Each named move below is a turn or a mirror, shown by a few rows before and after it. Which moves, in which order, take the first row of each later pair to the second? The first pair is answered.
j_97:
387; 0; 198; -460; -22; 341; -264; 320; -62; -497; -375; 377; -451; 115; 10; 220  ->  343; -151; 215; -485; -136; 244; -73; 148; -47; -538; -293; 527; -354; 167; -126; 329
-14; -159; 156; 97; -8; 139; -6; -10; 166; -210; 8; -82; -285; -144; 8; 140  ->  -11; -166; 159; 109; -18; 141; 25; -10; 181; -208; 5; -106; -249; -134; 8; 135
-194; -415; -95; 361; -155; -104; 346; -189; 44; 185; 180; 302; 0; -335; -148; 204  ->  -78; 101; -185; 448; 177; 133; -198; 254; 1; 322; -86; -139; -267; -449; 224; -119
j_752:
-173; 7; -308; 237; -146; -265; -65; -148; -178; 113; 107; -161; 120; -300; -239; -122  ->  -118; -115; 136; 113; -142; -172; 243; -463; 125; -170; -5; 145; -86; -143; -296; 37
251; -2; 62; -3; 105; 37; -227; -1; 162; -82; -46; 286; -490; 68; -339; 315  ->  210; 84; -316; 111; 95; -53; -471; 261; -100; 127; 23; 36; -336; -67; -261; 187
35; 181; 310; -190; 47; 68; 149; -237; 96; -79; -73; 68; 179; 191; 32; -26  ->  -7; 295; -46; -63; 66; -14; -86; 17; -168; 136; 33; -201; 338; 60; 71; -193
93; -191; -444; 24; -207; -346; -324; 2; -239; 197; 22; 170; -225; 387; -213; 3  ->  122; -285; -180; -90; -209; -267; -113; -198; -29; 21; -9; 355; -358; 488; -255; 104
j_719:
-115; 11; -121; 98; -70; -292; -70; -149; -263; 37; 4; 194; -172; 89; -186; -89  ->  -57; 41; -235; -59; -46; -315; -221; 160; -232; -20; -23; 3; -5; 138; -148; 38
102; -220; 110; 313; 44; 339; -83; 341; 304; -129; -145; 189; -702; -193; 164; 165  ->  3; -192; 77; 484; -103; 133; -2; -74; 23; 95; -52; 489; -745; -109; -38; -116
-116; -551; 103; 252; -266; 150; 746; -511; 38; -117; 220; 323; 402; -128; -256; 105  ->  -87; -477; -233; 109; -403; -106; 567; -387; -235; 23; 305; 237; 637; 96; -385; 7
-27; 93; -27; 138; 182; 166; -137; 238; 52; 121; -95; -265; -71; -285; 153; -79  ->  -44; 79; 58; 255; 170; 183; -37; 58; 66; 149; -103; -127; -188; -313; 148; -146
j_266:
53; 46; -98; -184; -69; -223; 2; 7; -80; -2; -10; 34; 147; 222; -127; 79  ->  -14; -57; -84; 1; -98; -234; 110; -134; -87; 85; 94; 127; 167; 75; -198; 44
188; 21; -108; 115; -90; -10; 241; -105; 251; -539; -119; -137; 19; -134; 48; 159  ->  198; 19; -101; 133; -68; 16; 251; -142; 219; -530; -138; -120; 41; -180; 30; 157
-102; -29; 165; -128; 70; -81; 130; 90; 256; 0; 20; -134; 307; 23; -94; 342  ->  -116; -165; 74; 20; -13; -90; 144; 85; 224; 51; 67; -23; 216; -23; -153; 405

Each pair is 2 to 3 moves apart.
-236; -151; 239; 206; 138; 92; -291; 14; 171; -291; 46; 10; -132; -539; 188; 165  ->  -289; -317; 173; 180; 3; -32; -135; -91; 111; -297; 155; 117; 34; -520; 64; 248 -> j_752, j_97
34; 237; -72; 59; 155; 137; -298; 288; -10; 88; -156; -390; 6; -142; 251; -124  ->  -57; 68; -318; 100; 34; -42; -235; 270; -149; 169; 38; -358; 228; -208; 116; -58 -> j_97, j_752, j_97
70; 99; -206; -588; -40; -254; -104; 758; -113; -39; -99; -338; -77; 608; -55; 510  ->  84; -9; 249; -467; 149; 113; 143; 681; 334; -283; -233; -259; -337; 330; 129; 699 -> j_97, j_719, j_97
74; 486; 195; 13; 341; 76; -293; -268; 95; 5; -138; 45; -227; 104; 14; -327  ->  102; 492; 139; -47; 266; -34; -301; -327; 17; 48; -101; 44; -185; 200; -50; -351 -> j_719, j_752
70; 241; -17; 46; -53; -222; 14; -158; -189; 121; 49; 220; -279; 181; -257; -424  ->  106; -161; -87; -276; -155; -301; 176; 168; 112; -209; 105; 68; 125; 243; -343; 200 -> j_719, j_719, j_97
115; 463; 383; -287; 200; 21; -178; -130; 256; -164; -259; 45; 209; 133; 79; -126  ->  58; 380; 294; -280; 31; -162; -63; -385; 53; -71; -124; 224; 336; 267; -149; -187 -> j_719, j_97, j_719
56; 336; -267; -84; -211; -403; -99; 182; -402; -23; 174; -156; 274; 89; -24; -217  ->  182; 208; 340; -300; -201; -265; 258; -198; 14; -390; 26; 199; 16; 352; -105; 14 -> j_266, j_752, j_266
-16; -344; -102; -54; 69; 204; -50; 277; 169; -413; -109; -43; -9; 219; -300; 292  ->  -57; -144; 132; 294; 187; 366; -62; -110; 110; -233; -199; 193; -423; 65; -181; -122 -> j_719, j_97, j_719
145; -352; -7; 147; -4; -317; -225; 48; -203; 156; -151; 338; -388; 218; -393; 55  ->  184; -373; -196; 20; 1; -374; -317; 341; -211; 107; -139; 129; -215; 212; -364; 204 -> j_752, j_719, j_97
-20; 11; 213; -53; 24; 68; 138; 25; 145; -123; 56; -95; 17; 32; -10; 197  ->  -43; 209; 217; 84; 32; 73; 30; -112; -36; 47; 15; -28; -159; 9; 16; -127 -> j_719, j_97, j_719
213; 221; -306; -261; -72; -138; -413; 184; -203; 154; -110; -80; -173; 484; -51; -201  ->  274; 132; 59; -372; 81; 143; -274; 291; 271; -174; -244; -99; -313; 372; 122; 145 -> j_719, j_752
35; 501; 233; -127; -8; 27; 21; -468; 207; -98; -102; 147; -151; 283; 249; -359  ->  -18; 534; -79; -152; -97; -155; -143; -324; -59; 29; -26; 13; 26; 368; 212; -434 -> j_719, j_752
-140; -229; 75; 62; -63; -131; 338; -52; 41; -14; 33; 118; 46; -201; -188; 322  ->  -156; -203; -57; 141; 4; -83; 233; 121; -2; 40; 61; -71; 105; -351; -93; 297 -> j_752, j_719, j_719
-15; 379; 147; -207; 15; -142; -11; -154; -185; 52; -9; -239; 423; 191; -45; -383  ->  16; 377; 359; -256; 55; -80; 48; -243; -57; -57; -87; -156; 307; 255; -51; -373 -> j_752, j_97
-270; 134; -64; 50; -392; -402; 115; -306; -66; 186; 368; 548; 64; 221; 26; 19  ->  -227; 252; -347; 399; -197; -159; -355; 227; -63; 333; 234; 215; -337; -150; 360; -46 -> j_97, j_719, j_266
-116; 135; -166; 428; -365; -156; 195; -468; -447; 189; 276; -113; -128; -147; -274; -586  ->  11; 140; -337; 10; -512; -345; 97; -262; -469; 112; 310; -214; 102; 271; -418; -421 -> j_752, j_719
